128 stands for zero in the data rows.
Here are some points, each followed by its number:
tensor([143., 117., 140., 135., 136., 121., 137., 144., 137., 114., 125., 137., 106., 132., 125., 123., 96., 127., 122., 122., 120., 115., 129., 131., 134., 126., 133., 126., 114., 114., 124., 135., 123., 120., 129., 109., 156., 137., 140., 148., 113.]) 0
tensor([102., 141., 122., 139., 128., 131., 133., 143., 136., 114., 131., 134., 154., 174., 125., 119., 136., 158., 98., 146., 112., 122., 124., 109., 135., 133., 141., 150., 148., 148., 124., 124., 124., 141., 145., 133., 118., 127., 151., 128., 120.]) 1
tensor([87., 76., 105., 134., 72., 95., 80., 92., 172., 113., 120., 142., 171., 113., 59., 150., 78., 125., 50., 153., 142., 81., 80., 99., 130., 167., 109., 133., 82., 84., 148., 147., 142., 159., 119., 177., 126., 138., 173., 69., 171.]) 2
tensor([133., 114., 125., 126., 116., 90., 127., 135., 174., 122., 129., 135., 150., 190., 111., 139., 72., 119., 57., 151., 82., 98., 106., 68., 160., 189., 153., 129., 137., 127., 142., 168., 133., 147., 161., 170., 131., 126., 122., 119., 75.]) 3
tensor([61., 106., 102., 155., 51., 21., 38., 48., 100., 175., 159., 182., 230., 72., 71., 62., 112., 146., 138., 194., 166., 91., 1., 62., 85., 149., 88., 129., 106., 79., 210., 148., 159., 167., 124., 124., 95., 133., 125., 61., 230.]) 4
tensor([144., 153., 145., 109., 156., 165., 150., 144., 117., 126., 144., 111., 82., 116., 138., 124., 145., 116., 139., 105., 114., 144., 159., 147., 141., 108., 139., 116., 139., 134., 100., 126., 120., 120., 140., 118., 128., 124., 118., 154., 88.]) 5
tensor([123., 110., 119., 130., 157., 136., 146., 137., 86., 149., 126., 135., 106., 104., 153., 122., 159., 125., 178., 105., 126., 141., 140., 158., 125., 98., 139., 134., 136., 145., 144., 129., 111., 101., 146., 113., 139., 122., 129., 124., 134.]) 6
tensor([124., 112., 136., 109., 160., 137., 179., 175., 152., 127., 143., 137., 126., 167., 129., 128., 139., 125., 140., 79., 100., 156., 177., 141., 152., 161., 161., 116., 162., 120., 98., 118., 132., 141., 142., 159., 128., 133., 119., 194., 88.]) 7
tensor([169., 152., 154., 95., 157., 154., 132., 120., 136., 136., 122., 125., 119., 125., 130., 131., 141., 104., 141., 154., 119., 133., 152., 125., 135., 142., 130., 116., 117., 147., 89., 131., 128., 115., 140., 95., 158., 145., 129., 163., 105.]) 8
tensor([165., 155., 99., 107., 119., 154., 130., 143., 119., 147., 131., 115., 113., 115., 99., 122., 118., 128., 135., 100., 123., 107., 171., 139., 157., 91., 127., 116., 79., 141., 118., 108., 118., 117., 134., 86., 88., 109., 63., 135., 109.]) 9
tensor([83., 151., 61., 149., 113., 126., 139., 116., 129., 120., 136., 106., 105., 70., 118., 114., 165., 135., 129., 112., 159., 116., 113., 135., 122., 149., 135., 140., 103., 122., 153., 139., 128., 151., 112., 126., 141., 151., 135., 139., 108.]) 10
tensor([129., 145., 126., 124., 147., 142., 149., 154., 134., 116., 124., 127., 109., 151., 144., 127., 133., 113., 104., 113., 97., 132., 152., 128., 130., 149., 140., 126., 148., 135., 120., 135., 120., 111., 132., 127., 136., 128., 139., 135., 90.]) 11
tensor([145., 142., 127., 111., 147., 117., 133., 133., 141., 119., 121., 127., 144., 141., 116., 134., 116., 122., 117., 131., 110., 122., 137., 101., 134., 133., 138., 125., 134., 140., 133., 145., 128., 133., 129., 121., 141., 121., 142., 130., 113.]) 12
tensor([144., 151., 122., 142., 174., 169., 176., 161., 94., 125., 119., 108., 73., 128., 145., 132., 159., 110., 162., 89., 125., 178., 205., 202., 99., 99., 139., 111., 125., 135., 109., 114., 118., 89., 131., 81., 123., 136., 101., 152., 95.]) 13
tensor([130., 159., 123., 132., 143., 166., 124., 112., 121., 106., 145., 120., 131., 124., 125., 104., 160., 114., 141., 112., 94., 167., 177., 151., 96., 90., 124., 146., 165., 133., 131., 113., 129., 124., 110., 116., 69., 118., 117., 148., 118.]) 14
tensor([138., 135., 119., 116., 144., 148., 155., 150., 139., 107., 128., 112., 111., 153., 123., 145., 120., 110., 116., 115., 112., 132., 176., 140., 138., 146., 153., 124., 136., 139., 112., 138., 105., 126., 127., 84., 126., 134., 129., 159., 90.]) 15
tensor([126., 118., 139., 110., 120., 148., 143., 128., 155., 126., 108., 121., 153., 134., 111., 143., 93., 140., 109., 125., 136., 119., 139., 92., 140., 137., 113., 123., 120., 131., 121., 149., 136., 117., 173., 130., 140., 148., 161., 151., 121.]) 16
tensor([144., 143., 132., 101., 112., 135., 140., 108., 120., 116., 117., 148., 152., 160., 151., 169., 158., 169., 77., 187., 113., 99., 120., 93., 166., 165., 153., 137., 133., 151., 129., 132., 142., 142., 158., 113., 127., 122., 130., 136., 144.]) 17
New points follow, each followed by the numbers of its three nearest points above by angle, seen from the average point of the numbered points, nearest first.
tensor([125., 95., 178., 83., 134., 121., 129., 146., 97., 130., 135., 137., 138., 72., 103., 128., 157., 135., 146., 136., 176., 115., 98., 122., 114., 108., 95., 122., 109., 133., 81., 135., 116., 170., 84., 166., 99., 129., 127., 53., 181.]) 4 2 6
tensor([105., 124., 96., 136., 101., 100., 118., 103., 143., 111., 114., 158., 159., 160., 124., 140., 99., 126., 82., 159., 88., 95., 106., 99., 143., 134., 140., 133., 107., 115., 137., 160., 125., 154., 131., 127., 135., 93., 128., 103., 143.]) 2 3 4
tensor([138., 107., 116., 90., 130., 74., 144., 180., 173., 99., 117., 163., 145., 203., 120., 165., 43., 134., 67., 137., 92., 105., 102., 66., 146., 167., 168., 153., 165., 125., 132., 175., 124., 175., 140., 140., 114., 112., 132., 157., 97.]) 3 12 1
tensor([99., 146., 119., 159., 131., 110., 102., 103., 103., 130., 140., 133., 136., 93., 139., 125., 143., 116., 155., 141., 165., 138., 87., 133., 106., 138., 88., 156., 116., 103., 121., 129., 150., 131., 110., 129., 122., 103., 117., 122., 167.]) 4 10 2
tensor([137., 131., 146., 114., 143., 129., 149., 131., 142., 136., 150., 136., 138., 150., 133., 132., 123., 120., 119., 125., 115., 139., 151., 128., 134., 128., 155., 136., 148., 119., 128., 117., 122., 125., 142., 124., 142., 137., 139., 143., 104.]) 7 11 15
tensor([100., 117., 140., 115., 113., 142., 93., 103., 178., 110., 115., 138., 163., 153., 125., 125., 119., 144., 111., 162., 129., 103., 108., 116., 103., 141., 100., 135., 117., 128., 153., 132., 128., 146., 137., 152., 122., 111., 159., 99., 117.]) 2 4 1
tensor([96., 129., 123., 146., 99., 111., 98., 41., 125., 159., 108., 126., 110., 118., 124., 113., 129., 171., 98., 153., 153., 76., 71., 96., 134., 102., 142., 142., 143., 97., 181., 144., 150., 132., 112., 140., 111., 155., 133., 111., 179.]) 4 2 10
tensor([126., 127., 128., 112., 126., 89., 137., 142., 162., 114., 104., 128., 150., 175., 115., 132., 86., 149., 91., 118., 79., 100., 125., 92., 142., 135., 159., 140., 147., 134., 121., 144., 117., 173., 167., 130., 156., 129., 136., 117., 93.]) 3 12 1
tensor([161., 139., 123., 114., 126., 126., 139., 104., 132., 123., 84., 122., 118., 124., 130., 124., 107., 130., 152., 126., 124., 130., 143., 148., 124., 116., 127., 125., 123., 118., 119., 124., 111., 121., 129., 131., 137., 131., 92., 94., 132.]) 9 6 13
tensor([142., 119., 152., 128., 132., 121., 116., 128., 153., 126., 115., 124., 118., 144., 123., 134., 97., 131., 105., 116., 118., 113., 123., 105., 134., 154., 128., 119., 152., 123., 140., 149., 128., 145., 139., 125., 144., 135., 123., 130., 129.]) 3 12 0
tensor([129., 122., 126., 126., 125., 117., 111., 130., 127., 132., 123., 135., 135., 137., 132., 133., 116., 131., 124., 135., 122., 119., 112., 100., 130., 138., 136., 131., 136., 123., 127., 133., 108., 128., 147., 132., 127., 118., 135., 131., 127.]) 4 3 2
tensor([72., 144., 98., 144., 72., 34., 44., 92., 134., 111., 136., 148., 164., 93., 90., 108., 105., 190., 94., 172., 144., 61., 0., 73., 144., 174., 127., 136., 114., 88., 255., 146., 170., 173., 120., 158., 124., 98., 165., 85., 233.]) 4 2 10
tensor([142., 129., 146., 132., 135., 137., 122., 113., 125., 132., 133., 126., 111., 110., 127., 113., 128., 134., 150., 126., 143., 158., 124., 142., 106., 125., 108., 121., 129., 125., 112., 116., 127., 102., 104., 126., 129., 147., 131., 136., 145.]) 6 13 14
tensor([108., 115., 128., 133., 109., 109., 98., 102., 131., 137., 125., 154., 124., 111., 109., 118., 147., 124., 125., 133., 151., 125., 85., 113., 119., 149., 100., 112., 122., 101., 143., 118., 127., 137., 122., 140., 127., 115., 135., 116., 170.]) 4 2 10
